128 stands for zero in the data rows.
What is the hidden score of each row? Scores go from 0 to 20, and 10 is about the middle. The score is a weighted sum of the row's numbers plus the product of two more (or one squared), each taken from its middle value.
[130 117 102 127 119  94 128  82 122 130 143 195 151 100 123 129 115 121
 117  94 122 159 112 127 112 147 138 123 108 149 125] -> 7
[112 120  98 127 139 106 127  90 115 135 136 211 151  99 131 131 100 132
 134  99 116 165 111 158 121 138 133 130 106 147 159] -> 15
[101 113 174 122 186 167  94 157 120 109 103  58  97 119 115 159 153 100
 142 145 132  64 153 114 118  89 125 156 115 139 170] -> 11
[100 109  76 103 133  83  98 106  86  90 134 158 155  89 114 164 100  94
 104 157  91 126 119 125 124 142 161 131  94 161 100] -> 11
[189 150 160 168  84 171 185 107 205 175 144 154 127 183 151  75 149 176
 154 100 188 179 129 162 153 136 115 117 183  78 121] -> 10
[174 182 165 156  94 146 153 184 154 150 146  66 109 196 151  85 145 169
 165 137 170 142 134 101 130 101  86 104 170  63 113] -> 12
[161 201 132 148  87 154 137 201 137 138 145  69 110 173 161  74 153 177
 143 147 160 142 121  88 135 139  63  95 164  74  86] -> 10
[126 114 104 122 117  81 123  89 118 135 133 209 143 106 123 135 103 122
 120  97 114 155 110 126 114 155 122 128 113 165 134] -> 11
[108 103  78  87 136 101 111 112  88 105 122 131 163 101 116 159 107  92
 104 166  97 120 133 118 137 156 171 135 131 162 107] -> 17
[107 151 143 149 100 132 112 155  85 100 110 141  88 133 139 155 129 139
 136 173 157 108 114  87  92  68 155 103  83 128 135] -> 11
[ 87 132 161 135 161 104  96 145  96 117  95 131  86 113 113 155 122 112
 141 116 135  77 126  84  62  65 112 138  92 147 184] -> 7
[129 107 119 114 147 120 124 109 139 139 129 121 151 111 121 126 135 114
  93 117  91 133 135 167 162 164 112 143 143 155 132] -> 10
[ 98 115 147 131 164 119 103 139 105  94 106 107 108 126 108 163 111 108
 178 132 160  74 127 102  94  70 147 148  92 140 180] -> 9
[172 202 129 154  93 150 140 196 142 140 155  85 109 182 119  83 151 182
 136 144 156 143 116  81 125 134  59 119 178  80  86] -> 10
[191 138 156 169  79 168 185 106 201 172 144 156 126 203 149  77 148 170
 159  94 170 180 131 170 166 138 114 111 168  80 123] -> 13
[108  78  91  99 163  98 113 118 106  95 136 120 178 115 108 160 111  84
 118 161 109 111 138 151 165 151 175 151 118 153 119] -> 13
[105  81 101  98 157 104 110 109 109  98 130 126 175 116 107 157 117  86
 113 149  98 107 139 162 163 142 169 148 111 154 111] -> 10
[181 122 149 151  97 174 187 103 199 168 139 117 144 178 149  76 153 166
 136 106 162 168 138 175 179 144 121 122 175  76 115] -> 7
[ 89 137 162 134 161 118  87 150 100 117 102 136  83 117 117 154 126 118
 152 112 129  80 122  83  77  70 112 134  86 156 186] -> 9
[ 92 109 123 109 164 105 104 115 113 138 121 152 132  85 111 139 135 113
  86  71  81 123 117 124  89 146  82 147 121 186 160] -> 9
[137  93  92 118 140 102 121 107 115  89 131 138 175 143 105 159 109  91
 170 171 127 104 133 161 163 115 197 132 105 128 106] -> 11
[120 100 111 108 151 132 127 109 136 143 139 130 159 110 115 128 119 113
  87 113  95 130 131 169 163 175 121 138 146 146 125] -> 13
[183 183 153 164  85 171 153 189 161 127 146  71 110 183 154  87 157 182
 166 134 169 140 131  93 137 124  85 100 167  66 110] -> 8
[153 141 165 148  81 189 160 153 144 160 119 110  89 150 170 101 168 171
  85 152 156 160 132 131 128 126 125 104 152 105 117] -> 7
[ 93 106 174 129 182 154 114 159 116 111  94  48  93 118 113 163 137  99
 131 148 118  60 157 115 124  80 132 156 114 144 179] -> 12
[186 138 161 179  82 166 166 109 200 173 139 143 144 190 151  73 155 175
 162  76 182 179 127 161 168 143 107 127 171  72 117] -> 9
[ 91  97 140 118 169 117 134 104 132 150 108 154 136  93 109 139  97 114
 106  84  99 117 131 116 122 129 102 155 125 177 169] -> 8
[126 116  98 111 141 108 126 127 113  90 137 112 166 147 112 144 118 111
 157 168 117 111 140 137 147 140 163 127 119 129  95] -> 12
[134 124 123 122 117 128 125 131 119 110 130 127 123 126 122 142 119 125
 146 160 134 115 129 120 127 105 167 118 117 123 137] -> 7
[102 120 147 127 158 119  98 142 109 105 103 112  91 116 105 166 112 113
 179 132 146  72 135  96 105  71 147 135  88 141 157] -> 13
[143 170 142 143  80 169 153 145 152 178 137 117  86 125 169  81 171 179
  49 110 117 189 115 114 122 166  70 132 169 131 118] -> 8
[139 127 123 121 128 130 116 126 112 107 128 139 130 130 127 142 118 123
 152 156 195 116 130 119 123 108 164 122 109 126 119] -> 13
[160 145 128 131  76 155 151 139 145 156 134 137  98 138 161  93 149 172
 103 130 148 176 122 116 135 143 104 103 161 113 107] -> 9
[172 188 149 158  80 143 146 184 133 131 141 100  94 182 156  88 143 176
 168 136 174 138 119  83 107  97  88 101 154  78  98] -> 11
[150 174 151 134  88 170 173 148 150 182 139 126  94 116 168  81 170 184
  59 107 125 179 121 112 117 166  66 117 188 107 123] -> 14
[112 114 116  97 138 113 124  95 143 164 140 152 137  88 114 118 140 122
  92  78  95 157 115 144 138 164 110 145 140 163 139] -> 9
[109 148 155 139 134 125 110 170  92 109 107 101  81 127 131 149 140 127
 153 141 141  88 125  65  85  73 126 123  94 138 159] -> 9
[112 147 138 134 104 130 116 147  95  94 105 142  86 115 139 159 127 132
 143 162 170 107 134  84  61  68 159 106  83 129 141] -> 8
[104 105  92  99 137 102 102 115  90 101 134 137 170  93 114 160 115  99
  98 161  90 119 132 141 146 138 166 135 111 159 116] -> 8
[133  88 100 120 137  99 119 102 119  89 138 153 178 144 103 155  84  95
 167 163 141 112 148 159 162 124 193 130  94 130 112] -> 9
[106 147 152 146 146 135 110 168  94  96 106 107  77 135 128 153 119 129
 155 147 146  87 130  66  74  65 125 127  93 132 160] -> 8
[192 129 157 158  95 185 180 109 196 172 143 116 136 180 151  80 161 161
 139 112 169 171 144 176 181 152 130 124 179  83 116] -> 9
[119 106 123 106 152 120 119 110 129 137 128 129 154  98 118 125 131 116
  89 124  79 136 130 161 149 174 123 147 146 155 147] -> 8
[151 154 153 146  76 189 165 134 156 159 120 116  76 131 158 107 147 168
  86 154 145 159 140 139 130 126 127 109 159 112 122] -> 10
[ 92 112 119 108 156  96 108 111 111 145 128 145 126  71 110 141 123 120
  84  82  93 127 116 131 104 153 104 146 111 162 138] -> 12
[187 187 162 164  89 167 153 187 166 143 139  73 101 183 155  82 153 169
 168 134 171 139 130  98 122 111  85 103 173  61 104] -> 9
[187 161 162 164  89 173 200 129 196 170 143 104 116 191 155  66 160 176
 149  97 169 168 134 147 150 136  83 120 179  74 121] -> 10
[177 189 142 172  83 165 155 177 161 143 144  77 102 184 153  82 139 178
 162 131 179 138 133  97 135 112  82 101 171  67 108] -> 10
[107 146 149 111 135 127 101 166  96 100 112 105  91 123 123 153 128 122
 152 152 136  84 127  66  84  72 124 123  92 133 150] -> 11
[150 171 136 147  81 171 165 142 148 184 133 120  93 124 159  85 170 183
  48 104 126 182 119 114 106 162  74 110 180 121 139] -> 14
[116 118 103 129 119  93 120  85 117 141 136 192 140 105 122 135 117 124
 113  93 112 157 108 141 125 146 129 129 108 138 146] -> 7
[135  88  93 111 138 101 113 102 114  87 134 137 168 129 103 158  96  90
 168 169 125 111 144 163 170 119 196 135 101 137 109] -> 13
[ 96 131 153 130 166 116  98 143  98 114  97 111  74 101 110 158 128 111
 151 105 136  78 126  85  74  78 106 138  95 138 180] -> 13
[113 118 105 120 120  97 124  78 121 135 137 200 146 110 141 133 120 126
 114  86 118 153 103 139 111 142 136 128 108 151 130] -> 9
[125 115 103 112 137 110 117 135 115  88 137 116 164 131 112 145 123  99
 166 161 114 116 130 138 148 130 164 128 119 120 103] -> 14
[109  91  89 104 159  82 103 106 102  94 155 136 182 120  98 161 103  84
 131 142  99 106 129 158 140 140 177 144 110 147 115] -> 10
[164 199 148 167  84 155 146 182 140 133 142  93  95 172 154  89 147 180
 159 132 175 140 118  78 131 106  87  97 146  81 102] -> 10
[104  74 106 102 152  83 120  61 137 137 134 201 180 100  99 139  99 107
 123  97  92 152 120 178 151 161 152 146 118 156 132] -> 17
[174 202 137 154  89 146 141 203 144 131 150  83 108 150 155  84 139 167
 139 143 151 143 124  73 125 139  67  98 178  69  85] -> 10
[149 143 149 141  78 187 162 139 150 156 127 111 109 133 170  99 163 163
  87 157 144 161 137 137 120 126 130 110 157 120 123] -> 8
[113  95  85 103 153  85 111 101  98  83 134 140 171 114 100 155  95  83
 141 156  96 111 134 153 152 148 170 139  97 148 100] -> 15
[134 117  94 122 137 106 115 138 116  93 139 110 158 134 110 141 111 115
 150 172 113 117 138 131 151 130 163 124 129 131 102] -> 9
[185 145 148 167  91 168 178 107 197 167 140 150 130 188 153  72 157 172
 164  86 168 181 133 169 158 134 126 123 177  78 119] -> 10
[ 95  98 139 118 168 117 124  97 123 155 130 146 123  97 110 139 123 109
 104  88  96 115 140 148 113 136 110 150 115 160 173] -> 7
[111  82  86  99 156 101 107 103 116  96 139 132 172 121 100 162 111  87
 126 163  84 112 139 158 156 153 168 130 108 160  85] -> 17
[128 128 129 121 118 122 120 134 123  98 124 125 141 139 128 143 122 118
 151 160 147 111 140 111 123 104 161 122 120 134 113] -> 11
[158 162 139 144  73 151 150 138 143 161 143 138 112 133 162  94 151 166
  89 136 132 169 119 120 120 147 108 105 156 116 105] -> 8
[183 163 172 165 100 171 186 141 194 176 148 112 120 184 152  62 161 193
 146  93 171 174 130 141 157 139  83 120 189  70 123] -> 7
[ 97 100 140 118 167 117 118 100 131 151 113 146 117  93 109 140 132 119
 106  89 104 121 129 136  97 147 105 153 128 159 162] -> 11
[153 167 124 138  92 169 153 152 144 165 141 144 113 128 161  89 154 167
  92 131 132 168 118 124 122 133 100 106 152 104  98] -> 6
[111 116 121 119 146 114 125  94 136 157 131 157 138 110 119 118 132 139
  84  80 101 152 116 160 131 169  98 145 141 149 151] -> 7
[159 142 162 149  72 193 165 129 149 155 131 105  87 142 164 105 163 166
  85 157 145 155 136 135 137 123 131 111 158 108 137] -> 7
[155 148 161 146  78 195 157 143 149 165 129 107 114 136 163 102 145 166
  87 147 155 156 134 138 128 132 130 112 160 119 117] -> 7
[130  89  88 123 146 109 117 102 119  78 134 143 181 142 112 157  95  92
 181 170 142 112 137 157 162 125 197 130  96 137 101] -> 14
[142 168 147 168  80 166 155 144 151 183 134 129 104 119 154  86 177 183
  43 126  96 192 119 106 117 164  71 109 181 120 122] -> 10
[ 97 139 152 125 163 115  94 146 100 107  86 115  85  97 111 156 130 107
 155 106 132  75 119  69  61  68 108 138  92 163 182] -> 10
[110 150 151 136 139 131 111 168  95 101  82 102  81 110 129 156 131 123
 148 142 138  85 121  79  75  72 126 120  99 139 162] -> 11
[189 143 162 166  84 162 172 101 202 166 139 130 128 190 154  73 162 170
 146  90 195 182 138 170 157 133 115 114 188  70 127] -> 8
[105  80  93 103 156 103 106 110 110 104 131 124 160 115 108 154 100  76
 119 161  99 101 143 140 163 152 169 138 109 156 107] -> 10
[114  88  95 107 153  85 124  61 129 138 136 196 174  97 102 141 104  98
 117  84  57 150 118 175 151 154 145 153 108 148 140] -> 17
[ 84 108  80  94 132  87  94 107  77  94 142 157 150  89 121 163  90  99
  92 168  84 129 121 119 127 143 159 128  95 161 100] -> 17
[111 109  74  91 126  85  94 110  76  91 119 166 151  87 114 160 107 110
 110 158  78 126 121 127 116 144 159 131  96 169 114] -> 14
[117 117 121 112 148 108 126 103 139 153 134 169 142  91 117 118 129 131
  89  76  95 154 120 145 139 156 101 145 143 146 146] -> 8
[105 110 167 131 177 154 106 152 112 112  88  49 100 119 111 153 138  96
 150 151 144  61 154 115 127  82 140 153 118 146 173] -> 12
[176 182 154 149  92 167 155 188 162 145 142  72 104 188 152  82 157 175
 165 127 167 138 128  99 134 111  83 101 191  76  96] -> 13
[ 87 114 122 110 161  96 100 104 115 146 121 160 132  79 110 131 152 113
  94  76  93 122 114 121 109 149  97 139 119 173 184] -> 7
[104  84  81  96 160 101  99 112 105 104 135 120 170 107  96 159 104  87
 124 153  91 109 134 160 159 145 176 145  96 144 110] -> 7
[108 121 144 136 165 127 106 146 105  92 101 106 116 123 108 158 119  99
 178 138 149  75 145 108 104  70 159 139  84 136 157] -> 8
[169 194 148 156  84 144 160 187 138 127 137 106  87 178 153  89 143 182
 168 139 171 137 115  76 100 105  96  93 146  80 114] -> 8
[114  80 100 105 147  93 121  62 136 139 139 193 179 107 104 142 100  93
 116  81  94 151 121 180 150 168 143 151 121 156 141] -> 10
[128  87  94  92 143 105 114  97 114  83 126 148 176 142 108 160 103  88
 179 164 137 113 140 158 164 126 195 130  93 125 107] -> 17
[ 84 114 121 115 163  96 118 112 111 144 114 153 135  77 114 138 127 119
  80  77  91 122 113 122 111 151  90 150 126 160 163] -> 16
[110  80  90 103 155  87 118  56 133 140 132 187 181 101 104 141 103 101
 119  82 101 155 113 181 150 167 144 153 110 151 125] -> 11
[119 118 102 113 138 109 113 132 106  85 136 113 156 145 116 144 100 111
 146 166 132 111 130 136 160 132 159 127 118 127  91] -> 12
[194 125 154 158  87 184 176 108 208 168 139 124 126 173 152  82 148 165
 131 115 167 174 144 180 173 151 128 128 176  84 128] -> 8
[195 167 147 168  93 168 176 139 193 178 147 108  99 181 154  63 159 183
 156  88 155 166 133 143 154 138  84 114 170  65 124] -> 7
[190 142 157 161  87 168 176 108 197 175 141 153 110 180 152  75 149 172
 145  83 174 183 129 163 162 139 120 118 184  83 116] -> 14
[112  83  92 113 145  94 121  61 137 140 131 205 191  96 103 139  91  89
 119  83  97 149 112 167 146 167 145 150 112 159 148] -> 8
[ 85 127 153 135 168 106  98 147  99 110 104 122  88 109 111 158 122 113
 151 106 142  79 121  89  63  71 127 125  75 144 180] -> 6
[106 117 157 138 163 122 103 140 103  96 109 114 103 121 114 163 113 109
 169 131 141  73 133  96  94  84 145 128  92 127 156] -> 9
[108 150 154 131 142 128 110 168  91 104 105 104  71 125 127 151 136 119
 149 146 146  88 138  79  82  71 132 123  91 127 152] -> 10
[161 149 155 139  81 192 159 143 153 162 133 109  93 136 162 102 160 168
 115 160 131 163 146 130 119 125 131 111 153 116 116] -> 17
[177 199 138 151  88 138 147 193 136 135 153  52 113 172 153  75 146 178
 139 136 132 146 112  79 137 135  83  98 177  71  87] -> 8
[104 118 154 125 165 135 105 141 111  94 108 105 104 123 111 162 107 103
 166 138 154  74 125 102 105  76 140 142  78 137 159] -> 9
[162 150 162 143  77 185 146 138 155 159 146 112  89 134 170 101 165 168
  89 144 158 159 142 134 114 119 112 110 166 113 124] -> 7
[ 83 112 122 101 164 102 109 118 113 144 128 155 138  82 114 139 124 117
  85  89  91 124 110 121 105 146  94 149 121 173 158] -> 7
[ 97  96 143 124 166 119 129 101 131 149 115 145 121 100 110 138 124 111
 109  77  92 114 119 146 130 133  93 154 116 164 170] -> 10
[122 118  97 116 119  95 122  84 120 136 134 204 153 102 123 133 111 125
 115  94 103 159 109 139 122 146 126 127 117 143 130] -> 11
[111 115 108 129 120  95 119  83 117 138 132 196 141 100 121 129 102 126
 108  95 108 154 105 160 115 149 139 129 113 144 129] -> 8
[102 104  76  93 136  96 112 120  90 100 131 135 164  94 120 160  94  93
  59 170  84 119 137 145 141 153 164 129 107 176 105] -> 9
[114 111 122 120 150 115 131  99 140 161 136 164 142 110 122 117 131 130
  91  77  98 154 117 156 128 161 102 140 142 144 160] -> 6
[109  86  81  86 150  90 109 110  99  94 138 135 181 119 101 154  91  86
 142 171 101 111 133 147 151 153 168 142  99 146  98] -> 15
[102 104 142 119 164 115 139  97 134 145 116 148 125  89 113 139 128  99
 109  88 102 123 128 143 133 135 113 163 119 156 172] -> 10
[ 97 121 151 126 157 122 105 154 104  98 101 106 103 128 105 162 131  98
 173 140 157  72 130 120 106  65 150 136  98 131 156] -> 14
[ 83 129 159 126 162 114 113 143  93 112  99 120  70 101 111 161 123 117
 151  96 148  76 126  80  70  45 118 136  88 140 183] -> 15
[131  85  94 112 146  79 111 102 117  94 131 133 175 126 110 159  93  94
 174 168 131 110 140 158 159 121 191 137  98 127 102] -> 11
[183 164 168 193  91 166 172 137 198 176 141  97 108 202 152  66 160 182
 146  96 169 169 130 135 148 135  83 116 185  64 122] -> 7
[126 110 121 120 146 106 125  89 121 158 127 153 138 105 108 119 131 126
  90  86  94 149 114 146 136 163  96 146 142 151 145] -> 9
[189 167 166 166  97 170 186 139 193 183 143 111 114 187 151  62 162 179
 148  89 161 170 138 139 159 132  77 118 191  71 123] -> 9
[128 126 125 120 121 128 140 128 111 103 127 120 137 133 126 141 114 125
 149 165 146 118 132 118 136 115 159 121 110 122 127] -> 10
[177 129 157 145  98 179 182 105 199 174 134 117 132 175 153  77 150 161
 136 110 165 167 149 182 176 143 127 140 183  84 116] -> 10
[117 112 121 117 143 112 136  89 139 157 137 163 146 108 118 122 126 122
  92  75  91 150 112 141 119 169  92 142 131 151 138] -> 9
[104  95 136 139 171 123 112  92 133 145 111 156 129  98 107 140 134 110
 102  79  93 123 120 144 141 141 114 155 123 159 171] -> 9
[116  92  93  92 156  92 107 103  99  94 141 118 166 102  96 157  96  89
 137 152 105 116 133 146 158 150 162 140 106 140 112] -> 11
[116  90  73  99 157  91  95 118 113  97 138 130 179 104 101 159  88  86
 138 147 106 110 138 170 151 151 167 141 105 145 104] -> 11
[131  87  94 113 138 103 105 101 121  75 136 150 180 141 109 157  97  86
 166 155 142 114 136 169 161 124 194 132  97 130 107] -> 11
[106 110  76 105 136  76  95 104  70  92 147 154 166  90 114 164 108  94
  96 148  95 125 120 127 110 156 171 129  92 168  92] -> 9
[104  79 107 116 158  96 116  58 134 134 130 198 172  51 104 142 112 100
 103  84  93 149 115 173 143 166 142 150 117 155 130] -> 7
[110  91  85  96 158  94 100 113 105  93 139 136 176 115  98 159 104  83
 143 153 105 110 138 155 193 148 165 142 105 165 101] -> 14
[135 115  93 122 136 116 121 143 112  92 134 103 160 143 109 143 107 101
 158 170 126 110 131 144 151 134 158 141 105 117  95] -> 10
[165 150 162 144  80 192 146 143 156 155 121 105  92 124 161 103 161 165
 101 159 146 159 125 139 117 129 116 108 162 112 118] -> 18
[106 149 140 138 100 137 117 154  89  97 113 134  90 124 138 154 127 134
 147 170 160 100 125  84  57  79 156 108  86 132 133] -> 8
[186 118 153 147  89 183 178 104 199 177 161 114 116 180 153  81 156 158
 133 116 162 173 162 173 175 154 122 121 179  79 114] -> 8
[132 153 162 135 135 121 110 165  91  99 107  96  82 117 129 154 131 105
 151 147 145  83 129  77  88  71 125 123  97 132 158] -> 10
[140 129 124 128 128 128 114 127 118 106 124 136 135 137 126 137 115 112
 153 151 136 113 138 126 118 107 161 121 119 108 105] -> 9
[105 111 174 133 186 155 112 157 113 116  94  61  94 114 114 158 120 100
 149 155 150  57 146 117 117  85 132 151 117 151 181] -> 15
[195 142 148 163  93 172 186 103 199 169 140 152 133 186 153  72 147 172
 151  81 170 182 135 156 162 134 107 116 169  77 108] -> 10
[ 93 108 136 111 154  92 115  91 114 147 128 149 129  93 113 139 132 117
  85  87  88 129 116 123 108 142  97 149 122 173 165] -> 9
[120 102 121 110 145 127 123 107 139 144 126 127 157 105 119 125 137 106
  91 112 108 138 132 150 155 173 122 147 143 152 127] -> 10
[188 148 152 166  73 171 156 106 196 175 148 152 139 185 151  73 133 174
 157  95 174 181 127 165 171 140 107 139 177  77 136] -> 11
[115 153 165 134 137 132 122 141  97 106 103 107  86 123 127 155 131 114
 148 146 129  89 120  74  69  73 125 123  94 126 153] -> 18
[ 99 114  81  94 127  80 128 110  74 100 132 151 162  91 115 164 105  99
  98 156  94 128 119 121 122 152 165 135  91 159 111] -> 9
[148 146 151 148  79 187 160 139 158 160 112 111  90 142 167 101 154 165
  84 143 145 155 132 131 137 128 130 106 162 116 125] -> 10
[155 145 153 132  70 199 160 134 157 159 131 113  89 139 167 104 151 171
  85 158 160 156 137 134 138 126 116 107 154 121 121] -> 10
[109  84  95  92 159 107  98 106 108 106 134 112 183 103 106 158 109  80
 127 161  99 104 137 167 177 143 176 144 107 151 106] -> 11
[184 167 166 169  97 173 179 140 198 171 146 105 108 180 159  61 161 179
 149  91 180 176 131 140 160 134  77 115 185  66 121] -> 9
[191 142 158 165  87 174 183  95 197 175 144 146 144 181 146  75 143 167
 152  82 171 186 130 166 158 138 118 116 170  70 117] -> 12
[145 159 134 142  75 164 156 142 137 153 136 133  90 134 162  94 150 175
  96 128 133 171 129 124 118 149 101 101 158 101 118] -> 7
[104 108 115 117 145 116 135  97 131 160 129 183 157 103 111 122 138 130
 103  65  83 153 116 139 129 163 105 150 132 153 140] -> 9
[ 93 137 161 128 159 120 102 147  96 110  98 120  86 110 109 161 124 110
 156 115 142  79 123  82  69  75 119 138  95 150 195] -> 11
[113 116 118 114 151 116 145  93 144 155 134 163 136 123 114 119 131 129
  96  70  94 150 121 152 142 166 102 144 131 154 148] -> 11
[103 150 157 132 131 131 100 167  96 104  88  96  86 114 129 156 134 136
 148 141 139  87 124  90 121  74 127 119 100 126 161] -> 11
[108  79  88  95 160  99  92 104 109  96 132 120 170 113 107 160  98  80
 118 158  92 105 141 152 161 140 181 142 110 154 108] -> 8
[107  89  93  94 159 105 103 111 114 100 132 108 178 108 104 167 102  94
 126 158  98 107 144 157 157 154 166 147 107 159 111] -> 10
[ 96 108  79  89 128  80 102 112  84  95 120 158 150  88 116 163  97 106
 102 159  81 123 121 120 118 146 164 128  90 172 113] -> 11
[ 99 108  81  99 130  78  90 113  79  96 135 151 159  91 113 168  93  99
 108 153  95 109 118 126 122 142 163 131  96 167 111] -> 10
[178 188 154 161 102 161 146 186 160 147 152  77 106 201 156  81 140 177
 162 133 176 140 126  96 138 113  85 102 195  63 105] -> 11
[ 92 111 116 114 159  98  89 108 110 146 120 159 119  78 118 141 128  96
  90  80  79 125 109 127 111 156  98 145 109 170 150] -> 10
[ 93 115 115 112 160  86 102 112 115 146 121 162 128  84 112 141 111 114
  96  82  76 116 106 127 108 150  96 149 116 178 158] -> 12
[131 114 101 115 148 107 112 141 119  92 138 110 169 138 117 143 115 106
 150 172 129 111 139 136 146 137 171 130 123 115 104] -> 7
[107  81  78  99 161  98  95 107 109  99 121 114 168 117 105 158  96  91
 120 167 126 111 138 162 161 154 173 150 107 155  98] -> 10
[112 147 152 143 139 124 107 165  91 106  94  99  81 119 128 150 131 122
 149 143 160  82 124  67  79  62 112 127 101 138 154] -> 10
[ 97 132 147 138 168 118  96 138  93 105  98 128  99 105 116 168 134 115
 159 106 134  77 130  64  73  78 110 131  88 147 181] -> 11
[116  75  92 109 159  87 107  61 137 134 125 204 179 107 102 139 107  97
 118  87  86 145 119 183 157 161 147 148 113 157 136] -> 11
[ 82 112  81  99 132  69  92 108  79  98 129 168 153  92 121 163 102  96
 103 160 107 124 118 122 113 139 169 127  95 149 106] -> 7
[102 148 151 137 134 128 108 170  95  95 103 107  94 142 126 145 132 122
 152 147 152  85 122  72  80  74 126 123  94 127 155] -> 8
[114 142 140 144 102 122 116 149  95 100 106 136  84 120 139 154 127 133
 153 162 159 103 125  85  73  79 155 106  94 126 140] -> 9
[105 107  96  93 139  96 120 122 102  99 127 136 180 115 111 162 109  95
 102 173  88 120 131 146 140 166 167 132 105 159 102] -> 11
[ 97 118 152 128 172 123 111 144 101  97 109 107 100 129 112 161 123  89
 179 141 149  77 123  98 114  65 146 136  91 129 159] -> 11
[112 145 171 133 132 131  95 159  97 103 107 106  85 122 125 153 136 125
 147 140 142  85 125  63  72  69 110 121 104 141 145] -> 16
[106 103 113 107 151 117 121 102 146 150 131 136 129 109 113 122 130 115
  90  89  96 141 134 163 161 170 118 145 141 148 128] -> 17
[ 85 108 117 109 156  99 103 106  92 145 117 150 136  80 107 140 118 119
  89  78  90 124 101 112 104 150  99 146 121 176 140] -> 9
[ 93 109 127 117 163  97 110 111 113 142 122 146 123  96 110 139 128 117
  89  84  76 126 123 122 100 147  96 150 117 170 158] -> 7
[104 148 138 135 136 130 104 164  90 109 111 121  82 123 127 153 120 127
 138 151 145  92 123  71  86  74 121 114  94 135 169] -> 6
[170 204 131 145  89 146 144 195 135 136 145  75 106 183 152  80 157 180
 136 139 156 140 121  80 124 131  63  96 168  98  91] -> 11
[109 118 151 132 161 118 109 146 109  96 104 114 122 124 111 160 113 101
 173 138 138  74 134 108  94  68 145 137  96 138 160] -> 9
[167 204 153 160  85 152 148 189 140 130 129  96  96 183 151  93 141 181
 159 130 176 135 126  69 107 100  85  99 151  59 101] -> 9
[149 165 140 138  75 205 155 147 147 178 136 119 101 118 169  85 172 184
  37 112 112 176 116 121 113 168  69 114 180 122 121] -> 9
[175 201 138 145  98 146 141 199 147 137 147  81 108 179 156  83 152 168
 136 138 157 143 123  68 128 135  73  98 178  65  92] -> 12
[164 185 157 158  88 147 147 192 139 132 141  96  87 177 153  94 154 175
 165 143 166 137 122  74 103 102  84  95 153  78 103] -> 12
[130 116 108  94 132 106 119 139 116 100 135 107 139 144 119 144  94 101
 154 166 122 103 155 122 154 133 159 127 110 124  95] -> 11
[109  86  89 103 162 103 106 105 108  97 135 113 170 117 102 161 107  85
  99 167  95 103 144 165 151 152 168 143 111 149 111] -> 7
[128 103 117 111 148 130 125 108 139 149 136 118 152 109 115 127 117 116
  92 117 105 137 130 161 156 173 116 151 144 156 127] -> 10
[106 116 148 130 174 127 105 149 103 100 116 105  99 127 111 163 116  99
 183 136 142  77 146 112  97  66 123 128  92 127 164] -> 12
[164 195 156 163  88 144 151 185 119 131 131  98  90 170 155  90 144 172
 156 134 162 139 118  90 116 105  94  95 145  81 110] -> 11
[105 152 151 145 135 128  96 170  94  99 106 109  82 114 129 151 135 125
 157 154 154  88 128  73  81  67 124 120  93 131 146] -> 9
[ 95 111 122 108 166 108 110 111 114 150 124 152 124  86 119 141 117 118
  94  83  82 121 114 119 118 139  99 145 109 169 163] -> 7
[116  99 112 108 154 120 121 109 158 147 131 127 151 103 111 128 132 114
  89 114  99 137 136 160 159 167 113 148 142 148 126] -> 9
[100  95  79 100 158  83 110 110 110  92 135 143 180 110  98 157  85  84
 124 151 104 103 133 146 161 148 163 139 104 141  98] -> 10
